Two rows play each game, the first against the second. How much does the first row win by? 20 is about a draw, 40 a big win and 0 a big loss. Wins can go round in a circle: one row can beat a second, the second a third and the third the first. Each row has two weighted sums of its numbers, A and B, taken from their middle values. A row wins by its A times the other's B, less its B times the other's A.
[-0.7  0.5 -0.7  1.0  1.8  1.3  0.1  0.2  0.1  0.4]
[-0.1  0.8  1.4  0.7 -0.1 -0.2  1.8  0.2  0.3  0.3] 19
[ 1.4  1.2  1.5 -0.3  0.3 -0.4  0.4  1.9  2.2 -0.6]
[ 0.3  0.4  0.7 -0.3 -0.6  0.3 -0.1  0.8  0.3 -0.5] 19
[-0.8 -0.1 -0.8  0.2 -0.2  0.4 -0.2  1.2 -0.8  0.4]
[-0.9  0.4  1.0  0.2  0.9  1.2 -0.6  0.9  0.7 -0.7] 19
[ 0.7  0.5 -0.1 -0.8  1.4  0.0  0.6 -1.1  0.1 -0.4]
[ 0.7  1.1  0.3 -0.1  0.1  0.8 -0.2  1.2  0.6 -0.5] 30
[ 0.8  0.9  0.4  2.1 -0.7 -1.4 -0.1  0.8  0.8 -0.2]
[-0.7 -0.4  1.3 -0.1 -0.7  0.0  0.6  0.9  0.7 -0.3] 10
[ 0.1 -0.5  0.2  0.5 -1.3 -0.3 -1.1 -0.9  0.0  1.2]
[-0.4 -0.6 -0.2  0.6  0.0  1.2  0.0  0.0 -1.1 -0.1] 22
[ 0.1 -0.6 -1.0  1.0  1.3  0.8 -0.8  0.5 -0.4 -0.4]
[-1.1 -1.2  0.9 -0.1 -2.0 -0.5  0.1 -1.1 -0.5 -0.2] 2
[-2.7 -1.9  0.4 -1.9 -0.6 -0.2 -0.3 -0.3 -2.3  0.6]
[ 0.2  0.8 -0.4  1.7  1.4 -0.5 -0.1  0.4  0.5 -1.2] 21
[-0.7 -0.4 -0.4  1.0  0.2  1.3 -0.5 -1.1 -1.2  0.6]
[ 0.2 -0.6 -0.2 -0.8 -0.8  0.3 -0.6  0.1 -0.3 -0.2] 17
[ 1.2  0.7  0.0  0.5  0.1 -0.2  0.0  0.4  1.5  1.2]
[-0.3  0.1 -0.9 -0.3 -1.0 -0.8 -0.1  0.1  0.1  0.3] 22
[-0.3 -1.3 -1.9 -1.1 -1.2 -0.9 -0.9 -0.6 -1.5 -0.2]
[ 1.4  1.4  0.5 -0.1  1.3  1.0  0.8  0.9  1.4  0.2] 21
[-1.2 -1.4 -1.3 -1.3 -0.5  0.1  0.1 -0.9 -1.0  0.1]
[-1.1 -0.9  0.6 -0.8 -1.8 -1.8  0.0 -1.9 -0.7  0.3] 22
[-0.7 -0.6 -1.1 -0.4  0.2  0.4 -0.4  0.4 -0.7  0.4]
[ 2.4  1.9  1.8  2.0  3.1  1.2 -0.2  2.2  2.1 -1.4] 15
[ 1.7  1.1  1.4 -0.2  0.9  1.0  1.0  0.9  1.9  0.7]
[-0.9 -0.8 -1.3 -0.3 -0.9  0.3 -0.4  0.0 -0.8  0.1] 23
[ 0.6  0.9 -0.7  0.2  1.5  0.8  0.9  0.3  0.7  0.3]
[ 1.2  0.8  0.7  0.9  2.2  1.4 -1.1  1.5  1.3 -0.4] 9
[ 1.9  1.3 -0.2  0.2  0.3  0.1  0.2  1.4  1.1  0.3]
[-0.7 -0.7 -1.1  1.2  1.0  0.9  0.1  0.3 -0.8  0.3] 16
[ 0.3 -0.6 -0.9 -0.7 -0.1 -0.3 -1.1 -1.4 -0.4 -0.3]
[-1.5 -0.3 -0.1 -0.2 -0.1 -0.5  0.5 -0.6  0.4  0.4] 20
[-0.2  0.1 -0.5  0.9  0.2  0.7  0.2  1.6 -0.3 -0.7]
[-1.1 -1.8 -0.4 -1.8 -1.1 -1.2 -0.9 -0.6 -0.7 -0.6] 18
[ 0.3 -0.1 -0.8  0.5 -1.4 -0.8 -0.9 -0.4  0.0  1.0]
[ 0.8  0.4  1.7  0.3 -1.2 -0.6  0.6 -1.0  0.8 -0.2] 23
[-0.1 -0.3 -0.3 -2.0 -0.5 -1.1  0.1 -0.6  0.3  1.5]
[ 0.7  0.4 -0.2 -0.5  0.4 -0.1  0.2  0.1  1.3  1.1] 19
[ 2.0  0.6  0.2  1.4  0.9 -0.3  0.9  0.0  0.7  0.3]
[-0.4 -1.6 -1.1 -0.8 -0.2 -0.2  1.1 -1.2 -1.6  0.9] 21
[ 0.9  1.2  0.1  0.1  0.9 -1.0  0.7  0.0  1.5 -0.7]
[-0.4  0.9  1.5  1.0 -0.2  0.8 -0.1  0.6  0.6 -0.7] 20
[-0.2 -0.7  1.1 -0.2 -1.6 -0.7 -0.3  0.0 -0.9  1.1]
[-0.2 -0.4 -0.2  1.5  1.1  0.4 -0.5  0.1  0.7 -1.7] 8
[ 0.4  1.1  0.3  1.4  0.7 -0.2  0.8 -0.9  0.1  0.0]
[-0.2  0.3 -0.6  0.7  0.4 -0.3  0.6  0.2  0.3 -0.5] 20
[ 0.8  0.7 -1.0  0.1  1.4  0.7  0.4  0.1  0.3  0.5]
[ 0.5  0.2 -0.5 -0.4 -1.1 -0.5 -0.6 -0.2  0.3  1.1] 27
[ 0.5  0.1  0.5 -0.5 -0.1 -0.8  0.6  0.3  0.3  0.7]
[ 0.5  0.1 -0.2 -0.3  0.7  0.0 -1.2  0.2  0.0 -0.4] 21
[ 0.7  0.1 -1.1  0.6  1.5  0.4  0.3  0.9  0.3 -0.2]
[ 0.5  0.0  0.4  0.0 -0.7 -0.1  0.7  0.8  0.5  0.2] 14
[ 0.6 -0.3 -0.4 -0.4 -0.3 -0.4  0.3 -1.0  0.3  0.8]
[ 0.2  0.2  0.4 -1.2 -0.7  0.7  0.3 -0.1  0.6  0.2] 22
[-0.6 -0.6 -1.5  0.4  0.6 -0.5  0.8 -0.8 -1.5 -0.2]
[-0.1  0.4  0.1 -0.3  0.8  0.1 -1.7  0.4  0.5 -1.2] 21
[ 1.0  2.3  2.0  1.5  0.7  0.4  0.7  0.7  1.8 -0.9]
[-1.0 -0.9  1.0 -1.1 -1.4  0.0  0.3  0.6 -0.6  0.2] 24
[-3.1 -2.0 -1.0 -0.5 -1.0 -0.4 -0.4 -2.1 -2.7  0.4]
[ 0.0  0.0 -1.3  0.0 -1.1  0.3 -0.9 -0.5 -0.9 -0.2] 19
[-0.5  0.2  0.5  1.3  0.2 -0.1 -1.3 -1.2 -0.3 -0.6]
[-1.1  0.6  0.0  0.7  0.9  1.7  0.0  0.4 -0.8 -0.2] 23
[ 0.0  0.3 -0.7  1.5  0.2 -1.2  0.0  0.6  1.0 -0.8]
[ 0.4  0.4  0.9  0.0 -0.4 -0.1  0.7  1.8  0.1  0.4] 25
[-1.6 -0.8 -0.7 -0.2 -0.5  0.6 -0.1 -1.5 -1.7  0.2]
[-0.4  0.5  0.9  0.9  0.8  0.5  0.2  1.1 -0.7  0.0] 14
[ 2.0  2.8  0.6  0.3  1.1  2.0  0.1  2.8  2.3 -0.5]
[ 1.0  0.2 -0.6  0.4  1.6  1.3 -0.2  0.2  0.3 -0.6] 2
[-0.1  0.0  0.1 -0.4 -1.2 -0.4 -0.6 -0.4 -1.0 -0.8]
[-0.8 -1.7 -1.7 -0.1  0.1  0.2 -0.4 -0.9 -1.4 -0.2] 23
[-0.1 -0.6 -1.1  0.0 -0.2 -1.2  0.6 -0.4 -0.4  0.8]
[-0.8 -0.4 -0.2 -0.8 -0.5  0.0 -1.6 -0.2 -0.3 -0.6] 15
[-1.7 -1.9 -1.5 -1.0 -1.1 -1.1 -0.1 -0.7 -2.0  0.1]
[-1.3 -1.3 -1.3 -0.7 -2.7 -0.2 -0.8 -0.6 -1.6  0.1] 11
[ 1.7  1.5  0.0  0.6 -0.1  1.6  0.1  0.2  0.8  0.8]
[ 0.0 -2.0  0.2 -1.5 -2.1 -0.6 -0.2 -1.0 -1.6  0.1] 1
[ 1.1  1.7  2.1  1.0  0.4  0.7  1.2  2.1  1.5 -0.8]
[-1.1 -0.3 -0.7 -0.3 -0.6 -0.3 -0.4 -1.4 -0.4 -0.7] 17
[ 0.0 -1.2 -0.9 -1.6  0.3 -0.3 -1.0 -1.7 -0.8  0.1]
[ 0.5  0.4 -0.6 -0.5  1.3  1.4 -0.1  0.3  0.5  0.6] 30
[ 1.3  0.7  1.2  2.0  0.2  0.1 -0.7 -0.4  0.9 -0.6]
[-0.4 -1.4  1.1 -0.4 -1.7 -0.3  0.0 -1.3 -0.2  0.8] 11
[ 1.1  1.3  1.8  1.4 -0.5 -0.6  0.1  0.5  1.2  0.3]
[ 0.8  0.7 -0.5  0.4 -1.2  0.2 -0.5  0.4 -0.1  0.5] 20
[ 1.3  2.4  0.1  1.2  0.8  0.4 -0.1  2.4  1.4 -0.4]
[-0.5  0.4  1.3  0.6 -0.5 -0.7  0.7  1.6  0.5 -0.8] 35
[ 1.0  0.8  1.5  0.6 -1.2 -0.3  0.7  0.0  1.2 -0.3]
[ 0.4  0.5 -0.3 -0.4 -0.7 -1.2  0.1  0.4  0.3  0.0] 14
[ 0.6  0.9  1.3 -0.5 -0.5  0.6  0.5  0.4  1.1  1.1]
[-0.4 -0.7  0.9 -0.3 -1.8 -1.4  0.2  0.1 -1.3  0.0] 19
[-0.5  0.1 -0.1  0.2  0.8 -0.5  0.2 -0.1  0.3 -0.5]
[-0.2 -0.4 -1.1 -0.9 -1.0 -0.3 -0.8  0.1 -0.6 -0.3] 19
[ 0.0 -0.6 -0.4 -1.1  0.3 -0.5  0.0 -1.8 -0.2  0.3]
[-0.3  0.8  2.4  0.5  0.1  0.1  0.8  2.5  0.9 -0.3] 20
[ 0.4  1.0  0.7  0.5 -0.1  0.1  0.2  1.9  0.5 -0.3]
[ 1.6  1.7  0.7  0.3  0.6  1.0 -0.2  1.7  1.3 -0.9] 18
[-0.4 -0.2  0.0 -1.8  0.5 -0.9 -0.2 -0.3  0.3 -0.2]
[ 0.1 -0.2 -0.9 -0.2  0.2 -0.6  0.2 -0.4 -0.9  0.3] 15
[-1.1  0.6  0.8  1.0  0.6  0.8  0.0  0.0 -0.5 -0.6]
[-0.3  1.3  0.2  2.2  1.2  0.1  0.0 -0.3  0.0 -0.5] 18
[ 0.0  1.0  1.2  0.8  0.8  0.1 -0.1  0.4  1.7 -0.3]
[ 1.1  0.8  0.0  1.3  1.4  0.6  0.8 -0.2  0.1  0.2] 14
[-0.9  1.0  0.2  1.3  0.7  0.7 -1.1 -1.2  0.0 -0.9]
[ 0.1  0.6  0.4  0.1 -1.1 -0.9 -0.5  0.4  0.2  0.6] 25
[ 0.0 -0.5 -1.3 -0.1 -1.3  0.5 -0.9 -0.8 -1.0  0.7]
[-1.3 -1.1 -0.2  0.3  0.3  0.3  0.1 -1.2 -1.1 -1.0] 20
[-0.4 -1.9 -1.2 -1.2 -0.4 -0.2  0.1 -2.4 -2.4  1.0]
[ 0.3 -0.7 -0.1 -1.5 -0.5 -0.7 -0.5  0.1 -0.6 -1.0] 8
[ 1.2  1.4  0.9 -0.4  0.3 -0.3  0.8  1.6  1.1  0.2]
[ 0.3  0.3 -0.4  0.8  1.0  0.5  1.6 -0.1 -0.1  1.0] 13
[-0.3 -0.3 -0.8  0.1 -0.6 -0.9 -0.7 -1.7  0.2  0.2]
[-0.3 -1.1  0.0 -0.7 -0.6 -0.9 -0.7 -0.2 -0.7 -1.1] 29
[-2.3 -0.9  1.1  0.2 -0.8 -0.3 -0.6  0.1 -1.0 -0.9]
[-0.9 -1.8 -1.4 -1.3 -1.3 -0.9 -0.5 -1.0 -1.4 -0.5] 28
[-0.7 -0.2 -0.7  1.4  0.3 -0.5  0.5  0.3  0.5 -0.6]
[-0.7 -1.0 -0.8 -0.6 -1.2  0.3 -0.2  0.6 -1.5  0.0] 22
[ 1.5  2.2  1.7  0.0  1.8  0.0  0.4  1.8  1.3 -1.1]
[-0.3  0.4  0.2 -0.6  1.1  0.2 -0.2 -0.8  0.4 -0.4] 28
[-0.9 -0.9 -1.2 -0.8  0.4  0.4 -0.7 -1.5 -1.1 -0.5]
[0.3 1.7 0.3 1.0 0.9 0.5 0.6 1.8 2.5 1.2] 26
[ 0.6  0.3 -1.0  0.1  0.8 -0.6  0.2 -0.7  0.3  0.6]
[ 0.9  1.3  0.3  0.4 -0.7  0.1  0.1  1.2  1.1  1.1] 26
[-0.4 -0.5 -1.6 -0.7 -1.3 -0.1 -0.5  0.4 -0.6  0.2]
[-0.4  0.8 -0.4  1.0 -0.1 -0.5 -0.7 -0.7 -0.5 -0.5] 13
[-0.2  0.5 -0.8 -0.4  0.0  0.0  0.5  0.7  1.0  0.0]
[-0.9 -1.8 -1.1 -0.6 -0.3 -0.8 -1.8 -1.2 -1.2 -0.7] 37
[ 0.2 -0.8 -1.1 -0.8 -1.7 -0.4 -0.5 -0.4 -0.2  1.1]
[ 0.4 -0.6 -0.1 -2.0  0.2 -0.4 -0.1 -0.7 -0.4  0.3] 20
[-0.9 -1.4  0.2 -1.1 -1.3 -0.8  1.1 -1.2 -0.9  0.9]
[-1.3 -1.6 -1.6 -2.5 -0.3 -0.2 -0.8 -1.9 -1.7  0.2] 20
[-1.2 -1.4  0.2 -1.5 -0.9 -0.4  0.2 -0.8 -1.6  0.0]
[-0.7 -0.6 -0.3 -1.1 -0.5  0.7  0.1  0.8 -0.6  0.3] 19
[ 0.3  0.5 -0.2  0.3  0.1  0.1  0.1  0.4  1.1 -0.7]
[ 0.7  0.3 -0.4 -1.1 -0.6 -0.8  0.2  0.2  0.6  0.6] 15
[ 0.5 -0.2  0.0 -0.5  0.8 -0.6 -0.9 -0.5  0.1 -1.3]
[ 1.3  1.4  0.2  0.4  0.0  0.3 -0.1  2.1  1.1  0.5] 21
[-0.4  1.1  0.4  1.7  1.0  0.8  0.9  1.1  1.9  0.2]
[-1.0 -0.3 -0.2 -0.8  0.1  0.5 -1.2 -0.5 -0.3 -0.4] 11
[ 0.7 -0.6 -0.4 -0.3 -0.1 -0.1 -1.3 -1.2 -0.6 -0.2]
[ 1.1  0.6  0.8  1.1 -0.8  0.5 -0.6  0.1  1.0  1.0] 20
[-1.8 -1.1  0.7 -0.4 -1.3 -0.4 -0.2 -0.6 -1.6 -0.7]
[ 0.0 -0.9  0.3 -1.1  0.5  0.5  0.1 -1.9 -0.8  0.1] 27
[ 0.0  0.4  0.0 -0.9 -0.2 -0.5  0.1 -1.4  0.9  0.0]
[-0.9 -0.3  0.1 -1.2 -0.4 -0.3  0.0 -1.0 -0.4 -0.1] 19
[-0.3  0.2 -0.2  0.4  0.7 -0.7  0.5 -0.8 -0.1 -0.9]
[ 0.2 -0.4 -0.9 -1.6  0.4 -0.4 -0.2 -1.5 -0.4 -0.2] 20
[ 0.1 -0.5 -0.4 -1.4  0.4 -0.7 -0.3 -1.6  0.2 -0.4]
[-1.5 -0.8 -0.5  0.7 -0.9 -0.4  0.7 -0.5 -0.2  1.2] 21
[-0.4 -1.0 -1.4  0.7 -0.2 -0.6 -0.5 -0.4 -1.2 -1.1]
[-0.8 -2.0 -0.9 -1.4 -1.6  0.0 -1.2 -0.7 -1.8  0.0] 20
[ 1.4  0.1  0.3 -1.1  0.6 -0.5 -0.1 -0.1  0.1  0.3]
[ 1.0  1.3  0.2  0.2  1.4 -0.4  0.1  1.0  1.8 -0.9] 23
[ 1.3  0.8 -0.2 -0.4 -0.8  0.4 -0.1  1.3  0.5  0.4]
[-1.2 -0.2  0.9 -0.6  0.4  0.2  0.1 -0.8 -0.6  0.2] 17
[ 1.0  0.8 -0.4  0.3 -0.8 -0.8 -0.6 -0.3  0.4  0.6]
[ 0.7  0.9  1.6  0.7 -0.6 -0.5  0.5  1.9  0.2 -0.2] 20
[-0.9  0.7  0.1  0.1  0.2 -0.1 -1.2  0.5  0.0 -1.0]
[ 0.9  1.2  0.7 -0.4  1.2  0.5  0.7  1.0  0.9 -0.3] 6
[-0.1  0.7  0.8  1.7  1.1  0.0  0.2 -0.5  0.7 -0.7]
[-1.3 -1.1 -1.4  0.3 -0.3 -0.2  0.7 -0.8 -0.6  2.0] 19
[ 0.9 -1.0 -0.4 -0.5 -0.5 -1.3  0.8 -1.3 -0.6  0.3]
[-1.4 -1.2 -0.4 -0.7 -0.1  1.0  0.6 -0.5 -1.6  0.5] 29
[-0.5 -0.6 -1.1  0.0  0.2  0.2  0.8 -0.7 -1.0  1.2]
[ 1.1  0.9  0.0 -0.2  1.0  0.7 -0.2  0.5  1.7  1.3] 27
[-0.2 -0.2 -1.3 -0.2  0.6  0.4  0.4 -1.5 -0.4  0.5]
[ 0.0 -0.3 -0.8 -0.9 -1.9 -1.1 -0.7  0.0 -0.8  0.6] 25
[ 1.6  1.4 -0.3  1.0  1.3 -0.1  1.5  0.6  1.2  0.8]
[ 1.7  0.3 -0.1 -0.5  0.3  0.0 -0.9  0.6  0.3 -0.5] 15
[ 0.7  0.5 -0.8  1.4  1.6  0.4  0.7  0.4  0.0  0.0]
[-0.1  0.8  0.2  1.0  0.2 -0.7  0.3  0.3  0.0  0.2] 23
[ 0.7  0.9  0.5 -0.2  0.5 -1.0  0.2 -0.2  1.4  0.0]
[-0.1 -0.3 -1.0  1.0  0.5  0.3 -0.2  0.5 -0.3  0.1] 21
